Here are some points:
[ 2.48  2.83  2.19  0.98 -0.92 -0.91 -1.23 -1.54 -1.55 -1.18 -0.71 -0.21]
[ 1.01  0.52  0.09 -0.48 -0.18  0.07  0.27  0.19  0.27 -0.39 -0.86 -0.68]
[ 0.27  0.42  0.58  0.68  1.26  0.67 -0.13 -0.41  0.16  0.11 -0.07  0.36]
[-0.72 -0.78 -0.87 -1.89 -0.95 -0.55 -0.01  0.57  0.57 -0.37 -1.78 -0.92]
[-0.44 -0.66 -1.2  -0.87 -1.72 -1.1   0.04  0.74  2.06  2.58  2.27  2.58]
[-0.21 -0.39 -1.08 -0.74 -0.94  0.03  1.64  1.5   0.96 -0.63 -0.49 -0.26]
[-0.62 -0.86 -0.83  0.61  1.8   2.62  2.09 -0.26 -0.94 -1.79 -0.4  -0.31]
[ 0.09 -0.27 -0.82 -1.27 -0.55 -0.5  -0.72  0.36  0.4   1.31  1.31  1.14]
[-0.49 -0.59 -0.2   0.16 -0.24 -0.75 -0.88 -1.96 -0.57  0.85  2.6   1.87]
[ 0.    0.55  1.17  1.07  1.02  0.44 -0.29 -0.96 -0.95 -0.94 -1.16 -0.93]
[ 0.05  0.07  1.06  1.98  1.66  1.32  0.72  0.35 -0.45 -0.93 -0.3  -0.44]
[-0.61 -1.08 -1.72 -1.01 -0.87  0.9   2.66  2.58  1.57 -0.47 -0.62 -0.17]
[ 0.19  0.87  0.84  0.23 -0.7  -0.65 -0.94 -1.03 -0.32  0.46  1.34  1.64]
[-0.56 -0.28  0.93  1.21  1.25  1.17  0.15 -0.5  -1.07 -1.13 -1.14 -0.79]
[-0.3  -0.18 -0.5  -0.62 -1.07 -0.85  0.03  1.22  2.37  2.03  1.36  0.16]
Then 24 other points, each followed by its number:
[-0.38 -0.97 -0.88 -0.56 -0.59 -0.33 -0.06 -0.21 -0.19 -0.12 -0.06  0.72] 0
[-0.18 -0.66  0.15  0.63 -0.54 -0.5  -0.51 -0.64 -0.87 -0.04  0.5   0.46] 1
[-1.42 -0.7  -0.92 -1.33 -1.13 -1.51 -0.15  1.08  2.43  1.63  0.61 -0.47] 2
[ 0.53  0.16  0.62  0.51  0.33  0.22 -0.12 -0.44 -1.08 -1.1  -0.66 -0.15] 3
[-0.06 -0.6  -0.82 -1.22 -0.54  0.02 -0.12 -0.3   1.01  1.19  0.45  0.55] 4
[-0.6  -0.44  0.32  1.26  2.18  1.48  1.52  0.6   0.37 -0.52 -0.44 -0.36] 5
[-0.45 -0.51 -0.16  0.62  1.56  2.12  1.11  0.4   0.04  0.48  0.24 -0.25] 6
[-0.75 -1.16  0.14  0.4  -0.07  0.79  1.46  0.88 -0.08 -0.52 -0.96 -0.87] 7
[ 0.75  1.54  0.85 -0.41 -0.62 -0.99 -0.46  0.42 -0.38 -1.12 -0.91 -0.8 ] 8
[-0.65 -0.93 -1.4  -1.14 -0.72 -1.74 -1.26 -1.4   0.01  1.21  2.49  3.1 ] 9
[-0.14 -0.12  0.09  0.33  0.94  0.98 -0.03  0.3  -0.68 -0.91 -0.86 -0.57] 10
[ 0.14  0.72  0.63  0.19  0.55  1.22  1.63  1.    1.    0.07 -0.45 -0.31] 11
[ 0.15 -0.67 -0.19  0.24  0.67  0.8   0.67 -0.02  0.03  0.22  1.09  0.95] 12
[-0.4  -0.75 -0.02  0.95  1.49  0.88  0.76  0.18  0.23 -1.07 -0.97 -0.21] 13
[-0.8  -0.69 -0.81 -1.12 -0.05 -0.01 -0.1   0.62  1.43  2.32  0.52  0.32] 14
[ 1.54  0.28 -1.02 -0.95 -1.19 -0.75 -0.81 -0.87 -1.07 -0.71  0.47  0.33] 15
[-0.63 -0.91 -0.93 -1.34 -1.04 -0.9  -0.34  0.65  1.1   1.64  1.14  0.47] 16
[ 0.34 -0.37 -0.48 -0.05 -0.5  -0.07  0.76  1.04  0.32  0.08 -0.2  -0.8 ] 17
[-0.55 -0.78 -0.72 -0.26 -0.22  0.88  1.94  1.76  0.83 -0.65 -0.85 -0.24] 18
[-0.57 -0.39 -0.36 -0.35  0.72  1.64  2.1   1.29  0.81 -0.05  0.08 -0.62] 19
[-1.03 -1.46 -1.15 -0.76 -1.53 -0.81 -0.19  0.24  0.93  1.75  1.7   1.2 ] 20
[ 3.38  2.78  0.68 -0.13 -0.74 -1.25 -0.86 -2.07 -1.08 -1.26 -1.26 -0.26] 21
[-0.71 -1.04 -0.96 -0.15  0.97 -0.31 -0.92 -0.62  0.39  0.81  0.05 -0.23] 22
[ 1.05  1.73  0.56 -0.08  0.07  0.02 -1.23 -1.14 -1.45 -0.54 -1.18 -0.56] 23
Which of these numbered points is nearest to each point below, looking only along the 4 directions in which the first points spread most? Its number follows each.
[ 0.02 -0.48 -0.14  0.98  2.07  3.49  2.47  1.71 -0.45 -0.65 -0.85 -0.5 ] > 5
[ 0.04  0.72  1.3   1.12  0.92  0.45 -0.49 -0.49 -1.17 -1.03 -0.73 -0.48] > 3
[-0.53 -0.84 -1.09 -0.95 -1.44 -0.77  0.25  1.85  2.8   2.57  1.67  0.23] > 2
[ 0.42  0.51 -0.32 -0.71 -0.66 -1.63 -2.25 -1.18 -0.5  -0.52  0.23  0.6 ] > 15
[-1.08 -0.61 -0.45 -0.28 -0.12 -0.86 -0.3   0.39  1.33  0.82  0.06 -0.43] > 4
[-0.29 -0.79 -0.93 -0.4   0.34  1.12  1.21  0.7   0.38  0.3   1.04  0.97] > 12
[-0.81 -0.96 -1.29 -1.07 -0.78 -1.64 -1.31 -1.04 -0.1   1.29  2.46  2.93] > 9
[ 2.7   3.29  1.99  0.03 -0.37 -1.66 -0.73 -1.23 -1.87 -1.01 -1.19 -0.63] > 21
[-0.59 -1.2  -0.17 -1.3  -1.17 -0.49  0.93  2.52  1.93  0.6   0.21  0.67] > 2
[-0.47  0.36 -0.09 -0.78 -1.08 -1.33 -0.45  0.15  1.13  0.85  0.06 -0.69] > 4
[-0.2  -0.22  0.28  0.27  0.63  0.02 -1.37 -1.71 -0.98  0.24  0.65  0.04] > 1
[-0.39 -0.6   0.07  0.86  0.61  1.02  0.65 -0.17 -0.93 -0.97 -1.07 -0.8 ] > 10
[-1.01 -0.64 -0.99 -1.17 -1.02 -1.   -0.29  0.5   1.83  1.53  0.46 -0.59] > 2
[ 0.56  0.02  0.04 -0.68  0.19  0.19  0.78  0.86  0.97  0.28 -0.55 -0.6 ] > 17
[ 0.95  1.27  0.38 -0.26 -0.65 -1.17 -0.44 -0.18  0.78  0.36  0.23 -0.2 ] > 8
[ 0.2   1.18  2.14  0.28 -0.04 -0.92 -1.77 -1.57 -1.17 -1.53 -1.23 -0.77] > 23
